The same turns and mirrors carry the whole set onto itself, and each row onto the other rows of its family. Which rows share a family with each named row? Give them in list order.
These 28 rows form 7 families of 4 rows each.
J_774: [ 21 -15  -3 -10 -11 -16 -20  -5   3   2  -5  -8 -14  -6  13 -10]
J_176: [-17  -6 -14   6  -4  17   8  17  -9  -9  21  11  -3  -2  -3   2]
J_219: [-21  -7 -11  12  -1  20   6  22   3  -4  10   9  -2   1  -3  -2]
J_742: [ 16 -17   9 -10 -17 -13 -15   7  -4   3  -6 -16  -8 -10   9 -12]
J_14: [ 25 -19   8  -9 -11 -10 -12  -4  -1   0   0 -15  -6  -3  13  -8]
J_895: [-17 -18  -7  11  -8 -13 -16   1 -10  10  16   7  -5  11 -10  15]
J_879: [-16  -6  -8   2   2  23   9  16  -9  -5  13  11   2   8  -6   8]
J_564: [-22  -4 -18   7   2  18   4  16  -3  -8  14  10   1   7  -5   3]
J_252: [-21  -5  -7   0  -5  20  14  20  -1 -10   9   7   2   3  -8   3]
J_772: [ 24  17   9  -3   3  -4   6   7   1 -11 -13 -13   1  -1   6  -1]
J_48: [ 18  18   5  -6   4  -4   6   8  -6  -8 -20 -15   1   4   7   9]
J_560: [-23  -8 -11   5  -8 -14 -14  -3   3   7   1  16 -14   8 -11  18]
J_462: [-17  -7  -7  11  -5 -11 -15  -7   6  11  14  13  -5  14 -16  11]
J_692: [-24 -11 -13   8  -7  -8 -14  -2  -3  14  11  10  -7  13 -13  12]
J_374: [-16 -13  -7   9  -8  -8 -13  -3  -5   9   7  15 -10  12 -14  23]
J_114: [ 24  -9   6  -6 -16 -13 -10  -3   4   8  -8 -17  -9  -8  11  -9]
J_985: [ 17  19   7 -12   5  -7   5   3   8 -11 -17 -13   2   7   1  -1]
J_357: [ 19  -9  -5  -5 -14 -18 -14  -4  11   4 -12 -15 -12  -5   7 -11]
J_734: [ 23 -12  -5 -10 -14 -11 -12  -5  -5   5  -1 -18  -8  -7  13 -12]
J_201: [-19  -1 -18   8  -6 -14 -18  -3   2   9  10  14  -8   8 -16   7]
J_424: [ 14  -9   2  -8 -13 -14 -16   4   4   6  -9 -18  -8 -11  14 -18]
J_336: [ 17  14  18  -4   4  -6  10  10 -11  -7 -13 -13   0   2   4   2]
J_126: [ 14  27   5  -6   2  -1   6   7   6 -10 -14 -11  -1  -4   8  -5]
J_413: [  8  22   8  -9   1  -5  15   8  -2 -12 -15 -13  -1  -4   5   2]
J_653: [-21  -1 -18   1  -2  14   7  15   0 -13  16  15  -6  -3  -1  -3]
J_962: [ 20  15  15 -14   4  -6   4   7  -2 -15 -10  -9   4   6  -1   3]
J_731: [-13 -12  -6   7  -7 -16 -26   0  -3   9  14  14  -7  11 -13  10]
J_858: [-24  -2 -20   3  -6  19   5  19   8  -6   6   9  -4   1  -3   4]

Same family as J_126: J_895, J_879, J_357
Same family as J_692: J_564, J_772, J_114
Same family as J_653: J_742, J_560, J_962
Same family as J_201: J_14, J_336, J_858
Same family as J_374: J_176, J_985, J_424

The same turns and mirrors carry the whole set onto itself, and each row onto the other rows of its family. Which rows share a family with each named row? Give them in list order.
These 36 rows form 9 families of 4 rows each.
J_255: [ 16 -11  -4   2 -13   7  -8  -2  33  20  24   5  28  25  -4  15 -21]
J_407: [ 22 -17  -5  -7  -1   5 -14   4  31  14  19  -5  22  18   2  18 -11]
J_408: [-16  12  20   6  -2 -11 -19 -14 -19  12  14   1  10   7  -1  16 -21]
J_953: [ 12 -17  23  18 -11 -10  -1 -23  14  18  35  -7  -1  -1   0  31 -28]
J_62: [-11   1  23   3  -2 -12 -22 -14 -21  18  13  -8   3  16  -5  20 -16]
J_306: [ -5 -11  20  30   0  -8   7 -18   8  18  37 -11  11   9  -9  20 -24]
J_225: [-16   7  25  10  -7 -13 -23   0  -9   8   9   7  -2   6   1  22 -26]
J_601: [ 14   3   4   0 -10  -2 -21  24   8  -5  13 -16  -3  12  11   2 -18]
J_308: [ 12 -16  28  22 -14 -13   9 -14  14  21  32  -3   2   6  -7  24 -21]
J_747: [ 10 -14 -12   4  -5   2  -9 -11  25  32  17   5  27  19  -2  15 -21]
J_133: [ 11   4  13  -1 -15  -8 -17  26   3  -2   9 -21  -5   3   3   7 -23]
J_393: [ 13  -2   3  -5 -25   0 -29  15   9   0   7 -17  -3  12   5   4 -25]
J_480: [ 18 -14  19  20  -7  -9   8 -22   8  29  29  -6  14   1 -12  17 -15]
J_354: [ 10   2  -1  -6 -19  -4 -23   6  11  -7  11 -14  12  16  11  -9 -17]
J_974: [-17   3  14   1  -4  -8 -16  -4 -24  10  10   6  14  13   7  12 -19]
J_226: [-14   8  24  19  -4  -9 -24  -6  -7  17  19   8  -7   6  -1  20 -24]
J_229: [ 18  -4   1 -19 -18  -2 -27  16   6   5  10  -7   3  10   3   2 -28]
J_516: [ 11 -24 -15  -3  -9   6  -6  -2  22  24  18   1  26  19  -2   8 -25]
J_950: [ 18 -19 -12  -7  -5  -2   5  11  22  10  19   0  17  26  -1  18 -27]
J_103: [  7 -12  29  21   5  -6   7 -18   7  14  38   0  13  13  -8   4 -25]
J_412: [  7 -13  27  21  -5  -2  13 -15   6  16  38 -10   7   9 -14  22 -17]
J_728: [  7 -17  25  20  -8  -5   8 -15  -1  32  27  -9  13  -6  -9  19 -16]
J_779: [ 10   9  12 -16 -11  -4 -12  23   3   0  11 -14   4   7   9   0 -24]
J_180: [-14   5  23  17 -17  -9  -4 -11 -20  17  15  -1  -4  12   8  13 -26]
J_861: [ 12  -3  -7  -9 -21 -13 -28  18   5  12  13 -19   5   1   8  10 -27]
J_816: [  7   1   8 -10  -5   2 -13  23   9   2  16 -20  -3  18  11  -4 -23]
J_641: [-11  -1  15  11  -5 -11 -17  -3 -29  12  10  -3  -1  12   0  18 -19]
J_773: [ 17 -17 -15   2  -2   3   6   3  25  18  24   4  13  23  -5  15 -23]
J_119: [ 13 -15 -11   2 -15  17  -9  -1  21  20  26  -3  28  24   4  12 -28]
J_399: [-18   6  26   7 -10 -10 -16 -13 -15  15  20   8   3  11  11  11 -28]
J_793: [ 12 -13 -16  -2  -7  -1 -12   2  30  25  14 -11  10  18  -4  23  -8]
J_195: [  6 -23  15  27  -7 -10   1 -24  18  19  33  -6   2   0  -3  18 -22]
J_361: [ 18 -19 -14  -6   5   1  -7   1  23  24  18  -8  23  19   3  18 -21]
J_89: [-10   1  31  11 -12   4  -4  -9 -17   3  14  11   5  14   7  14 -26]
J_878: [ 17 -18  20  24 -12  -8   8 -14  22  11  38  -3   0   6 -10  13 -20]
J_292: [  3   0   5  -2 -21  -5 -24  16   1  -4  10 -14  11  10  14  -8 -18]

Same family as J_516: J_408, J_601, J_308
Same family as J_195: J_255, J_779, J_641
Same family as J_103: J_861, J_793, J_89
Same family as J_62: J_953, J_816, J_119
Same family as J_354: J_226, J_950, J_728
Same family as J_180: J_407, J_306, J_229

The same turns and mirrors carry the whole set onto itself, and each row onto the other rows of its family. Which rows share a family with each named row? Give them in list order.
These 20 rows form 5 families of 4 rows each.
J_333: [ -4   7 -13 -11  20  -5  10   1  -7 -12]
J_467: [  5 -13 -18 -15  10   7  -2   5   2 -15]
J_83: [  6   7  13   8  -5 -22  -6 -12 -11   7]
J_395: [  3  -7   9  18  13  -2   8 -12   4 -13]
J_454: [-10  13 -15 -10 -11   5   2  21  -4   2]
J_979: [  4  -3   3  -6 -34  -2  -2   5  11   5]
J_87: [ 18  -8   8  -1 -12  -7   3 -21  14  -6]
J_933: [ -1   7  10   3   0 -26  -4  -5 -15   6]
J_273: [  1 -11   0 -14  11 -21  10 -10   0 -11]
J_75: [  4  -2  10  23 -17   9   0  -2  12  -2]
J_224: [ 12  14  -5   5 -23  15  -3  -1  10   2]
J_355: [-18  -7   1   6  14  -8   9  13  -6 -10]
J_883: [ -4   8  10   3 -10 -23  -6   2 -15  10]
J_628: [  2 -10 -18 -15  -6  13  -6  16   3  -8]
J_911: [-14  -6  -4 -20 -11 -16   5  16  -3   0]
J_316: [ 17 -12 -12  -7   4  13  -4  -7  10 -15]
J_443: [ 18   9  -4   4   7   5   5 -20   8 -11]
J_409: [  3   9  12   8 -15 -19  -8  -5 -10  11]
J_99: [ 14  -9 -13  -7 -13  18  -9   4  11  -8]
J_95: [-16  -1   2  11 -15   4   1  22   1   2]

Same family as J_95: J_395, J_75, J_355
Same family as J_224: J_333, J_454, J_443
Same family as J_911: J_979, J_87, J_273

The same turns and mirrors carry the whole set onto itself, and each row onto the other rows of its family. Which rows share a family with each named row? Give them in list order.
These 40 rows form 5 families of 8 rows each.
J_190: [ -7  12 -17 -11  28   2  -3   3 -14  -7 -10   6 -21   0  -5   3  -4   8
  -1  35  -7  -2 -14   8  17  -9  -3]
J_492: [-16  25   5  25  24 -20  14  17   8  -5   5  10  -7  -2  -2   5  -9  -5
   9  30  -4  -2  14  11   0  11   4]
J_27: [  1  16 -17   7   6 -20  17  10   0  15 -12   5 -13 -24  -5 -22  25  10
  -3  18 -17  19   4  -1  12  -1   2]
J_217: [-13  10 -18 -12  22   7  -4   5  -9 -11  -8  11 -25  -2  -7  -1  -6  15
   3  31  -5   2 -14   8  20 -12   3]
J_171: [ 17   8 -16   8  -3  10   8   0  -5 -23   2  11   5 -13   7  -9   0  16
 -14  18   2   5  23   4  10 -13  14]
J_802: [ -3  13   6  10   9  -1   9   2 -24 -39   6  17 -19  13  -8  10 -30  -1
  -4   3   2   1  -2  19  11  -1  10]
J_129: [  2   2 -20  -6 -15  -4   1  -7 -26 -16 -13  14 -21 -14  -9 -12  -2  19
 -14 -11 -17  18 -17  13  14  -7  15]
J_757: [-24  21   8  12  11 -32  12  11 -19   2  -9  10 -33  -4 -16  -1  -8  -5
  11   0 -22  14 -21  17   6  11   5]
J_464: [-10  15 -11 -12  21   7  -6   2 -19 -10  -7  12 -25   3  -2   6  -6  13
   4  35  -6  -8  -9  15   8  -6   3]
J_172: [  8   6 -19  -4 -14  -6   3 -11 -26 -17 -12  10 -22 -14  -8 -11   0  17
 -15 -14 -18  21  -9  10  12 -13  12]
J_810: [ 17   7 -15  15  -2   9  10  -1 -12 -22   3  15   2 -16   3  -3   3  10
  -8  22   4   5  28   4   7 -12  14]
J_97: [  3  14   6  36 -14 -22  25   9 -11 -17   4  14  -7 -18  -3 -11  -9  -4
  -4 -13 -13  20  16  15  -2   9  20]
J_476: [ -8  16 -16   8   3 -22  14   3   1  13 -17   2 -17 -26  -1 -18  23  13
   2  21 -17  15   7   0   6  -4  -2]
J_881: [ 13  16 -11  10   3   4  16   3  -8 -23  -3  12   9 -12   5  -9   8  19
 -12  23   1  -1  28   3   8  -3  11]
J_200: [ -2  15   1  14   7   3   8   1 -22 -36   7  18 -13  10  -7  11 -31   1
  -5   0   6   3  -2  17   9   2  18]
J_566: [  4   2 -19  -1 -17  -2   1  -5 -27 -10  -2   8 -24 -19  -8 -10  -3  18
 -12 -13 -16  25 -12  12  13  -8  19]
J_31: [  3  15   2  28  -8 -24  30   8  -9  -9   1  10   0 -23  -9 -19  -1  -1
  -7 -17 -12  28  10  12   3   9  17]
J_92: [  5  15   5  16   7  -2   7   0 -31 -36  12  18  -9   8  -8   8 -22  -4
  -6  -5  -4   2   2  24   8   4  15]
J_688: [  5   1 -21  -4 -13   6  10 -12 -29 -15 -14  13 -23 -18  -4 -12  -2  15
  -6  -9 -15  19  -6  11  14 -13  12]
J_835: [ -3  29   8  21  28 -17  13  19   4  -4   5  11  -4  -5  -4   0  -4  -6
   4  29  -3  -4  19   9   6   7   3]
J_569: [ -1  17   4  30 -12 -32  27   4  -5 -15   1  12  -2 -14  -3 -13  -3   2
  -6 -14 -15  23  15  12  -2   8  21]
J_738: [-21  18   1   9  10 -29  13   5 -11   0  -9   9 -36  -2 -19  -6 -15  -3
   6  -1 -23  21 -25  18   9   6   3]
J_535: [ -9  13   6  12   5  -4   4   3 -28 -36  10  19 -15   7  -4  10 -33   3
  -1   2  -2   3   0  23   5   0  19]
J_487: [ -6  14 -19  -9  22   6 -10   2 -13  -9  -8   8 -27  -1  -6   8  -6  11
   0  29  -7  -3 -10   9  14 -11  -5]
J_406: [ -3   1 -16  -3 -21  -6   6  -7 -28 -16 -11  10 -24 -11  -3 -11  -5  17
  -8 -11 -17  23 -17  12  10  -9  16]
J_931: [-13  30  13  21  26 -23  13  21   2  -4   7   9  -2  -1  -6  -2  -5  -3
   3  26  -3   1   6  15  -2  16   8]
J_450: [  0  18   7  29 -17 -24  24   7 -11 -14   4  15  -6 -17  -4 -14  -4   4
  -4 -17 -12  22  16  15  -3   9  22]
J_589: [ 18   8 -18  10   0   8   6   4  -8 -19   4   8   4 -15   6 -10   6  15
 -12  17   3   1  25   2   2  -8  13]
J_537: [ -9  28  11  25  26 -17  19  16   1  -5   7   7  -6  -4  -1   1  -6  -7
  10  28  -3   2  19  10   0   8   4]
J_944: [ 14  13 -15  12   0   4   4   2  -7 -23   2  12   6 -14   9   1   6  16
 -12  16   1   0  29   3   4  -8  13]
J_643: [-20  14   3   6   9 -22   7   6 -20   4  -3  10 -33  -7 -16  -5 -14  -6
   9  -5 -20  20 -28  24   4   5   9]
J_364: [-13  15 -13  -1   6 -16  16   9   3  17 -18   4 -16 -27  -2 -22  15  16
   2  24 -15  17  -1   3   4  -1   5]
J_994: [-10  15 -14 -17  21  -2  -6   2 -14  -4 -10   7 -21   1  -5   2   0  16
   1  31  -7  -1 -14   6  18 -10  -1]
J_922: [-24  21   5   4  13 -33  11  13 -16   1  -5   9 -31  -1 -13  -9 -11   3
   4  -1 -23  18 -25  17   9  11   7]
J_177: [-11  28   8  20  27 -22  20  18  -1 -11  -1  17  -5   1  -1  -2  -5  -5
   8  33  -3  -2  15   9   4   7   2]
J_107: [-25  22   9   8  12 -29  15   6 -17  -2 -10  13 -31  -2 -16  -1 -14  -3
   8   0 -22  19 -23  21  11   8   6]
J_58: [ -3  16 -15   9  -2 -22  10  10   0  18 -12   3  -8 -29  -1 -20  21  13
   0  15 -22  18   3   2   6  -1   8]
J_633: [  6  19   7  31 -11 -32  24   7 -19 -11   6  13  -4 -16  -2 -11  -2  -2
  -6 -11 -14  21  17  13  -4  11  18]
J_790: [ -6  15 -11   4   4 -24  13   8  -2  15 -14   4 -14 -28  -3 -22  23  12
   1  18 -26  17   4   5   5  -2   0]
J_483: [  1  15   2  13   7  -3   3   3 -19 -36  10  18 -12  11  -8  12 -33   0
  -7  -6  -4   5  -2  20   7   2  17]

Same family as J_190: J_129, J_200, J_450, J_589, J_537, J_107, J_790
Same family as J_535: J_27, J_217, J_810, J_566, J_922, J_177, J_633
Same family as J_738: J_492, J_172, J_476, J_569, J_487, J_944, J_483
Same family as J_92: J_464, J_881, J_31, J_688, J_931, J_643, J_364

